One hidden turn or mirror swaps the rows below in pairs. Which row is each named row swapped with?
farig: [  1  -4   7  14  -2  -2 -11  -4  -1 -22  30  -6  21 -12 -14  20  13  -7]
lal: [ 11  19 -15  -8   1  11  -5   2   6   9   3 -13  13   2  11 -30 -27 -22]
sev: [-11   4 -18   5   1  26 -30   1   4  16  19   1   4   6   2  -6  -5 -38]
Lero: [ 24  -9 -22   1   9   5   1   3   9 -27   7   8  -2 -17  17 -24   7 -17]
Zonep: [ 20  14 -20   0  -9  -4  -6 -18   2 -11  23  -3  -2 -37  16  -2  10 -30]
Bigun: [  0 -10  26  29  12   9  -5  17   3  -6  26  -5  -2  -6  -5   2   5 -30]
bosip: [  7  19  10  -5  -6   8 -20   3  16  29   5  -2   2  22   5  -2  -9 -13]
deri: [ 12  -4  -7   0   6  -2  -3 -11   1  -5 -15  -1  -1 -14   5  11  38 -18]
kudi: [-11 -15  11  23 -26  -7  -4   8  -2   4  10  -4  -1 -22  11  -5  -4 -16]
Sagak: [ -8  -9 -21  24   4   3 -24  -1 -21  11  12   2  -9  -8  -3  18   9 -19]
bik: [-17  14   2  -1  13 -23  -2  10  18 -10   9 -13   0  10 -12  11 -13   1]
ladas: [ -3  -3 -28   1  23 -21  12  -5  -2  -1  14  14 -10 -26  -4  -2  -9 -18]
fip: [  1 -13  -8   1  25 -15  -6  21   3 -14   9   3  -2 -28   3   9  22  -3]
lipok: [ 10  -8  12 -21  10  -5 -10  -4 -16 -15  26 -10  -1  -8 -29   6 -21 -17]
Mep: [  3  -9   5  -3  14  -4  27   0 -11 -29  -1  -2 -13 -13   0 -13  10 -14]
dener: [ 20  20 -22  -7   6 -13  -1 -13   1   8 -19  12  -1   1 -16  -9  -3  -2]
kapa: [ 14  32 -31  -2   1   1 -11  12   4   6  11  -5  -7  -2   5  24 -15  -5]
pir: [ -3  10  -8 -10  32 -11   0   8  -6 -20   2 -12  -4 -15 -13 -25  19 -11]
Rut: [  4   5  -1  22 -27   4   8  10  -1 -16  15  -4   0  22   1   7  16 -27]
pav: [  8  10  25 -10   1  13   1   5  -3  -8  37   0  -3  17   3 -18 -22 -16]
nutop: [ 14   0  -4  20   4  24 -32  -7   8  -3  19  -6  -7  15   7 -10  21 -11]
diba: [ 11 -10 -10  -7  14  -6  -9  -3  -7  12  21  -2   0  21  -4 -34 -17 -18]
gemid: [  5   8   3   6  -9  20 -13  -1  16  10  26   0 -22  28  -5  -2 -10 -22]
bevet: [  7  10 -20  12   9  16  -3  13   5   3  53 -14   2   2   7  -5  -9 -20]
Rebu: [  5  17  13 -21  -8  -9  -1  -1 -32   3  -4   0   0   4   1   1 -16 -26]
tis: [ 16  -2   5  14  -7  25 -19   6  -6  13   8 -18  21   6  11   5  -8 -21]
Dute: [  8 -16 -12  -2  20   7 -19 -19 -10 -11   3  -7  -4 -20  16 -18   6 -31]
Latil: [  0   3   1  14  -8   4  15  21 -11   6   8   2  -7 -16 -16   1  32  -6]
zigin: [ 18  10  -3 -25  -1 -23  -3   3  -2  -6  19 -35 -12  -4  14  12  -5 -11]
diges: [  8   8   1  -6   7  -7 -10  32  -1  19  32  -8  17   6 -11  -2 -10  -1]
Sima: [  4  15  -7 -17 -20  -1 -11  19   0  -6 -16   3  -3 -24   5  12  -3 -11]
zakap: [ 22  21   9 -14  23 -21  13  11   5  -8   5  -7  -3  -9 -17  11 -15 -20]
koz: [-15  10 -14   8   4 -12  -9  -5   2  23  16 -22 -15  10   9 -22 -12 -29]
voz: [-11  -3   5  10   3  12   3  27  13 -31   4 -17  -8 -10  -8  -5 -13 -13]
Kad: [ 15   4  13  12  22 -13 -10  -5 -15 -19  18 -15 -13 -28   9  -9  11 -31]
kod: [-12   0  -7  16  14   7   1   8  21 -12   8  -5  -8  28   0 -17  -9 -35]
vuv: [ 18   3 -17  -3  -2  -2  14 -18   0 -12  -8   7 -21 -11 -16  11  16 -21]
tedi: [ 11   6   9  29 -13   0   3 -14   1   2 -14  17   3 -11   1   5  -1 -20]
dokat: [  7  19  12 -20  11  -5 -15  12   8   9  30   5 -25   6  -1  11   5   1]
paz: [ -3   7  11   4  -4  17  -8  15 -13 -24   0 -12 -14  -3  31   1  11 -27]
fego: [  6   9   3 -14  -2 -29  -4 -10   0 -14   8  15 -21  17   0  20  -3 -22]
gevak: [ -5  -5   2  -9  -5   7 -31  15 -20  10  11 -28 -12   9  -1  10  14 -20]
kadid: [  2  16  13  -4   7  13 -23  13   3  -5  34   8  13 -10  -7 -28  -5 -12]
ninot: [  9  31  13  12   4 -11  -1  14  -2   5  16 -16   0  -5   1 -25 -26 -22]
dun: [ 10   0  -8 -10  22 -13  -7  -7  -1   2 -28  -5  -5 -12  12  15  -9 -15]
Bamep: [ 23  15   7   2  16  -1 -10 -12   5   0  10 -28 -17  27  11  15   3 -20]
lek: [ 27   4 -11 -12   7  -3   2 -23  -3 -22  16  14  13  -4 -13   3  -3 -38]
tobu: [  9  15 -40 -20  14   1  -4  -5   1  -6  -6  -2  -1 -16  -3   5   4 -34]

Swapped with bevet: ladas
Swapped with sev: tobu
Swapped with kod: lek
Swapped with vuv: gemid
Swapped with Sagak: kapa

